In the data rows, 128 means zero.
Here are some points, one per row:
[129 150  89 134  97 122 120 155 108 135 128 164 111 126 124 116  92  93
 153  73 135 106 174 151  77 126 138 150 121 178 109 126]
[126  93  74 113 137 140 155  91 176  53 100 188  92 163  72 188 156 152
 106  65 159 191  99 162  66 112 134  96 139 125 186 146]
[ 49 134  81  50 175 164  76 109 108  70 128 176  14 138  71 103 176 106
 182  66  68 151  55  67 164 134  99 112 207 126 206  81]
[120 127 100 169 115 132  70  62 114 111 100 115 141 117 169 137 120 100
 111 165 118  99  79 184 122  84 138 105 149  51 153 135]
[137 126 150 203 225 116 127 170  37  96  92  87 200 139  91 255  77  94
 188 118 225 122  94 113 240  60 197  83  93  70 174 105]
[108 162  75 177  88 241 146 152 201 156  87  89 141  74  94 164 200 171
 164  32 121 170 150 139 148 197  64   0 117  59 121  70]
[ 92 121 108 198  97 126  91  69 130 101 104 106 104 123  94 100 123 115
  62 137 130  95  71 144 112  85 119  88 129 118  99  93]
[120 139 168  70 112 180 186 137 150 152  66 148 158 143 172 168  69 136
 129 140 107 158 143 100 115 134 133 126 110 142 147 165]
[ 93 212  63 137 156 151  83 192 176 107 152 162 241 117 137 116 150 157
  54 159  69  21 202 196 159  85 105  97 156 106  94 187]
[102 108  79 182 130 124 133 138 133 104 148  84 113  78 165 113 126 145
 145 139 133 111 128 171 114 156 106 123 159 116 131 121]
[191 163 145 156 135 127 168 140 135 109 172  34 151 174 134 179  88 162
 101 168 140  27  61  77 130 170 100 196 226  90 106 134]
[115 150 130 115 113 131 112  89 147 153 106 125 138 173 102 118 135 114
  54 146 114 118 158 152  97 144 109 180 151 105 167  99]
[ 97 210 163 105 127 127  68 166 138 106 146 103 149  59 152  16 122  74
 216  35 170 214 123  85   1  58 214 128 130  99 225 134]
[136 147 128  85 166 193 155 128 117 146  40 159 152  69  80 122 102 174
 176 111 102 124 164  86 107 117 119 150  67 147 104 134]
[ 71  74 139 108  85  82 175 216  21  41 102 137 165 236 107  93   9 117
  69 114 122 202 159 149 113 252  32 183  97  41 107  62]
[155 126 188 185  90 127 173 152 151 150 171 122  79 149 154 124 149 120
 106 158 131 126 156 146 103 103 142  70 148  78 161 121]
[142 108 150 129  88 109  97 132 121 149 146 145  76 114  78 128 134 153
  81 103  86  78 108 123 140 145 175 170 106 116 114 176]
[163  76 165  88 178 178 155 205 150 152 163 103 187 135  60 144 181 147
 184 133 101 145 167 107  94 178 152 202 131 114  86 144]
[ 74 139  81 106 132 118 175  78 117 115 104 157 119  97 154 107  88 122
 117 114 137 116 139 119 104  90 119 143 147 181 110  98]
[ 52 172  95 163 138  95 107 206 117 114 118 185 114 147 184 255 222   4
 133  90 214  31 131 163 108 205 177 127  90 165 149  96]
[118 107 100 131 135 148  79 193 142 107 115 107  89  56 123 167  72 171
 147  79 132  86 117 128 122 172 122 163 107 128 183 111]
[149  69 149 141 149 174 110 176 121 143  86 154 155 100 143 135  56 142
 150 147 147 115 172  68  59  95 106 156 133 150  88 123]
[188 100 119 134 100 154 137 120 110 115 171 109 150 141 106 133 162 125
 137 131 120 115 162  74 116 173 197 205 104 147 104 141]
[182 156 100 138  58 109  96 128 172 102  98  98  76 143 100 137 171 144
 124 180 139 153 116  46 181 203 152 107 179 144 200 156]
[185 146  93  68 178 156 139 114 129 107 110 143 132 131 105 132 133 109
 106 149 121 139 168 115 138  90  95 137 142  87 156 145]
[116 133  98  51 186 134  75 101 105 159  79  95  88 134 159 138 163 167
 158  45 156  85 127 143 147 215 121  87  53 153 118 170]
[112 114 116 175  66 160 116  64  98  87 131 161 155  96 104  88  93 109
 120 135 150  83  41 197 123  79  94  51 150 142 108 118]
[ 49  57 161 133 122  89  64 134  58 135  99  19 223 120 132 142 165 171
 105  98  81  83 129  49 104  47  16 153 193 142  72 108]
[143 181 163  58 119 104  85 147  56  33 211 147 115 117 107 255 145 130
 157  88  90 245 117 182 142 120 104 111  65 128  38 110]
[129  67 141 112 141 105 121 190 171 147 176  88  71  58 156 202  70 188
 142 126 172 117 162 173  73 144 112 128 198 124 100 100]
[149  79 128  62 135 163 147  86 130 130 179  79 162 176 204 123 166 133
 123 179 120 125  83 107 123 158 150 143 134  87 126 102]
[175 138 139  61 160  84  48  71  85  72  19  37 146 154  86 109  76 114
 148 193 101  78 255 174 138  87 138  75 115 149  65 183]
[176  85 128 102 188 115 133 101 121 179 112 139 137 158 154 116 112 120
 137 108  95 179 104 134 129 131 126 139 129  92 128 143]
[105  95 137 193 128 115 176 119 137  96 157 131 128 157  81  91 173 113
 113 115 128 136 106 162 145 147 132 110 144 109 153 188]
[143 133 124  80 117 135 122 102 132 116 114 151 162 124 139 140 108  96
 116 138 121 173 134 121  90 114 130 134 161 180  71  70]
[ 71  56 127  29 103  28 175 124 229 119 216 164 155  85 134 169 140 117
  84  89 230 123 110 147 192 112 188  64 189  91 144 166]
[122 134 168 172 237 115  79 111 151 111 101 164  85 128 222  72 165 194
 110 185 255 216 166 145 117 127  43 189 170 136  60 209]
[160 111 130 113 130 142 117 158 138 153 131 146 137 167 120 134 178 161
 136 136 104 147 122 134 136 114 151 140 122 181 143  92]
[ 99 148 108 155 131 115 115 147 124 125 145 129 122  77 110 118  96 121
 173 119 114 122 116 174 105  78 123 130 144 167  69 146]
[107 153 143  88 135 149 157 117 105 166 118  89 153 136 108  86 162 133
 122 118 118 117 134  90 123 118 126 161 124 106 155 146]
[211 118 119 171 156 184  96 166 123  92 141 125 134 114 161 120 192 168
  23  71 198 143  92 151  98 155 148 110 152 228 117  71]
[169  42 144 163  92 110 159 116 153 172 229  46  96 156 190 158 196  88
 119 224  85 177 158 125 170 175 146  68 164  50 155 138]
[143 171 106 109 155 125 167  94 137 102 128 142 128 116 196 164 117 139
 163 115 117 148 144  83 125  98 122 125 111 125 106 105]
[153 146 172  80  82 111 150 132 119 157 158 175  79 160 135 109 112 134
 131 132 188  61 133  56 177 145  67  59 162 194 172 110]
[123 139 122 177 106 117 136 124 143 117 147 149 130 131 153 135 134  85
  91 126 146  67 127 208  91  71 101 107 122 113 151  84]
[128 114 106 148 100 165  84  37 108  85 181 168 126  83 122  95 124 113
  91 139 142 106 124 126 142 130 156 111 127  69 115 131]
[116 137 182  97 155 155 125 118 150 150  98 142 102 153 134 197  78 142
  88 126 128 103 122 108 131 126 124 162  99  93 138 104]
[125 139 130  83  80 120 143 125  22 191  73 199 100  44  84 137 136 105
 143 244 176 198 115 196 195 238  99 128 185 166 153 134]
[145 218   0 139  78 164 156 131 184 212 206 138  40 172  75  51 105 122
 153 152 187 237  62 150 255 123 179 119  41  79 164   1]
[148 109  90 155 149 124 110 101 100 174  97 163 127 119 115 136  98 114
 115  82 124 111 135 120  91 144 171 123 143 160  70 139]
[118 197 242 171 139 160  62  38 208 157 181 120 205 114  67 152 114 114
  72 119 192 150 172 166 188 163 164 128 191 165 186  46]
[158  55 186 149  86  77 129 160 162 176 156  49  74 219 175 160 165 107
  84 152 144 134 128 164 113 146 146 118 140  51 133 160]
[104 101 138  92 117 186 142 121 127 157 142  85 134 137 130 108 118 123
 189 161 154 150 161  66 156 123 120 103 110 159 143  88]
[ 71  91 124 104 152 120  85 152 255 134  96 149 120 113 119  42  64  17
 110 206  97 160 105  99 172 165 199  76  83 151 124 101]
[228 106 159  87 134 101 154 238 167  80 146 148  71 117 139 123 153 107
  89 140   0 109  99 148 115 114 108  95 104 154 194 108]
[197  56 100 110  86  35   5 128 126 105 149 195 218 236 165 113  82 212
 243 150 230  59 158 162  25 132  77 113 132 152 202 151]
[165 162 167  82 135 143 147 228 195  86 177 102 120 138  90 170  94  40
 208  88 131  87 134 101 140 161  41 203 127 159  81 131]
[ 62  72  16 130 151 112 169  66 125  97 164 146  95 113  77 201 150 120
 117 213 130 115 170  69  91  87 128 127  86 138 127 109]
[138 195 136 108 136 108 183 128 124 135 111 110 149 116 116 129 103 151
 153  86 128 151 141 120 132 172 133 194 169  99 122 158]
[116 215 136 206 168  52 105  83 206 101 114 143 160 151 155 134  64 230
 151 178  48 138 107  80  77 178  91 132 164  82  81 188]
[ 14 186  54  69 235 255  64 181  57 106 115 184  83 185  65 104  65 217
 141 136  93 135 120 164 126  83 243 152 108 175  69 117]
[131  74  92 122 101  44 159 151 194 137  71  95  92  47 117 135 135  49
 106  67 105 200  91 166 233  84 195 228 106  83 203  54]
[157  84 150 133 100 134 165 130 145 135 106  73  97 147 167 194 127 163
 140 115 137 111  93 122 119 152 144 155 106 170 108 171]
[121 130 147  99  69 186 140 121 154  92 114 110  86 189  96 105 151 107
 132  64 165 103  87 154 133  89 134 137 116 117 113 161]
[109 143 107 140 147 132  71  87 108 115 119 174  86 107 100  96 116 131
 152  80 118  99 156 130  91 129 130 164  65 130  88 147]
[124 194  85 140 153 147 153  11  85 137 157 101 143 106 175 121 134 124
 136 141  53 162 118 141 164 113 114  84 110 137 194 143]
[137 202 143 115 136 151 139  69 140  68 102 104 109 109 126  66 111 132
 130 126 135 111 144 159 113 123 141 146  84 177 142  92]
[ 91 131 144 187  71  84 113 109 122  92 142 141 105 135  93 111 125 102
  71 163 166  90 101  72 148 102 132  81 111 134  53 182]
[ 45 144 122 116  55 114 118 157 133 138 128  61 164 158  99 201 168 150
 172 129  81 184  95 189  93 173 131 141  62 255 157 166]
[120 160 132 129 158 175 135 121  89  99 134 146 181 113 118  45 122 143
 129 120 157 170 132 117 124 160 165  95  40 111 131 122]
[104 112 150 192 143 161 164  55 169  99 125 138 120  85  98 113 135 133
 156  95 134 120 159 163  88 109 120 224  95 179 110  97]
[107  88 202 151 157  67 174 225 127 135 116 121  99 204 137 118 187 138
 177 157 174 121 119 137 128 130  88 174  84 141 172  98]
[122 160 162 118  51 107 121  94  61 151  77 159 114 120 135  87 160 214
  60 129 212 150 217  25 133  74 157 101 155  74  73  90]
[100 207 213  94 144  49 204  92 105 238 174 162  45 112 100 102 205  66
 170 161  60  63  27 185  92 190 201  69 116  94 129  33]
[129 104 142 144 148 121 149 126 106 135 164 123 133 121 150 124 117 111
  91 132 112 132 131 112 141 184 177 138 184 128 166 177]
[194 164 102 129 142  41 146  82 186 173  90 193 183 134 112  98 167 185
 168 107  68 183 119  67 175 170 145 157  95 116  85 111]
[119 128 101 120 179 127 211  94 130 146 158 100 162 162 140  84 103  92
 141 127 127 152 162  82 148 140 133 130 141 170 128 166]
[130 130 157 170 158 152  79 111  87  42 132 162 143 104 178 111 136 100
  88 147 101 140 102  76 152 131  90 125 109 167 153 128]
[165 101 123 183  50 174  75 159  80 148  76  78 152 165 237 106 110  35
  95 130  53  97 128 121 115 150  67 137 191  67  88 204]
[120  97 141 151 104 180 160 121 107 100  84 170 171  83 113 119 123 169
 167 153 138 118 104 161 133 102 160 117 143 134 155 159]
[106 134 125 111 153 159 130 115 131 183 115 144 113 114  94 130  82 132
 101 129 123 122 133 167  77 101  99 114 114 108 137 150]
[176 167 107 172  84  69 147 218  77 104 108 118 144 108 168 120 178 108
 141 241 166 141  92  95 132  74 204 174 161 110 126 140]
[154 100 150 131 134 119  77 162 136 210 111 119 161 137 116 110 125 108
  99 120 151 150 100 175 157  40  91 114 172 144  99 142]
[110  90 165 196 135  70 141 160  52 136 178 134 159 177 174 120  66 189
  95  40  14 119 187  82 192  64 150 105 183 152 140 168]
Along one direction, these points spread out more than along any other. Where along it does each point below lie, from 0 to 99? 50 is the average, and the first point above lies past it. One standard deviation of the points above along it is 16.
[128 153 182 174 147 129 114 138 134  91  90 128  70 110 127  99 113 172
 150 141 123 133 131 156 120  78 144  79 130 132 106 121] 53
[109 142  81  63 174  74 116 169  81 102 117 105 146   0  77  53  97 222
 113 138 126  39  94 197 116 112 112 141  52 147 130 121] 57
[163  70 127 111 192 141 186 127 135 162 100 180 180 138 125 128 185 116
 186 130  92 134 162  56 121 176 106 132 134  73 102 110] 54
[183 161 103 178 172 103 116 122  83 204 171  91 133 113  77 141 122  49
  46 147 255 148 100  50  62 117  11  54 105 127 156 228] 58
[ 59 130 144  95 106 192 117 133 113 107 115 225 108  84 175  75 121 115
 190  81 189  65 116 188 228  95  65 192  67 134  69 164] 52
[186 112 158  89 110 147 154  88 118 163 139 113 177 108 135 111 148 126
  75 164 115 134 111  53 121 130 129 131  83  95 130 134] 50
[146 110 132 164 131 154 144  74 117 130 129 176 133 135  90  97  89 128
 165 121 110 138 104 130 137  93 127  95 134 145  86 132] 51
[114 130 124 204  84 105 118  80  94  65 145  97  82 118  77 108 138  92
 107 102 134  82 161 236 138 100 122 108 154 167 134 125] 49
[138 126 139 132 117 100 138 159 157 181 166 113 124 124 194 151 110 130
 136  73 108 135 158 117 148 121 118 137  96 125 145 125] 49
[157 140 138  86 105 106 186 175 146 124 116  78  97 184 181 109 165 118
 134 101 102 147 124 139 121 135 157  94 171 135 124 121] 43
[144 117 102  62 173 148 191 155 120 166  69 123 179 155 136 151 139 138
 181 108  91 136 161 102 116 138 130 209 155 169 129 122] 60
[122 102 158 152  81 105 156 120 169 187 148  83 153 182 174 154 183 110
 106 203 101 156  90 109 127 168 153  64 136 102 126 122] 39
[114 115 159 162  53 132  78 146 128 215 183 166  92 131 156 189 132 157
  96 171  21 147 132 122 133  83 114 227 105 121 199 160] 51
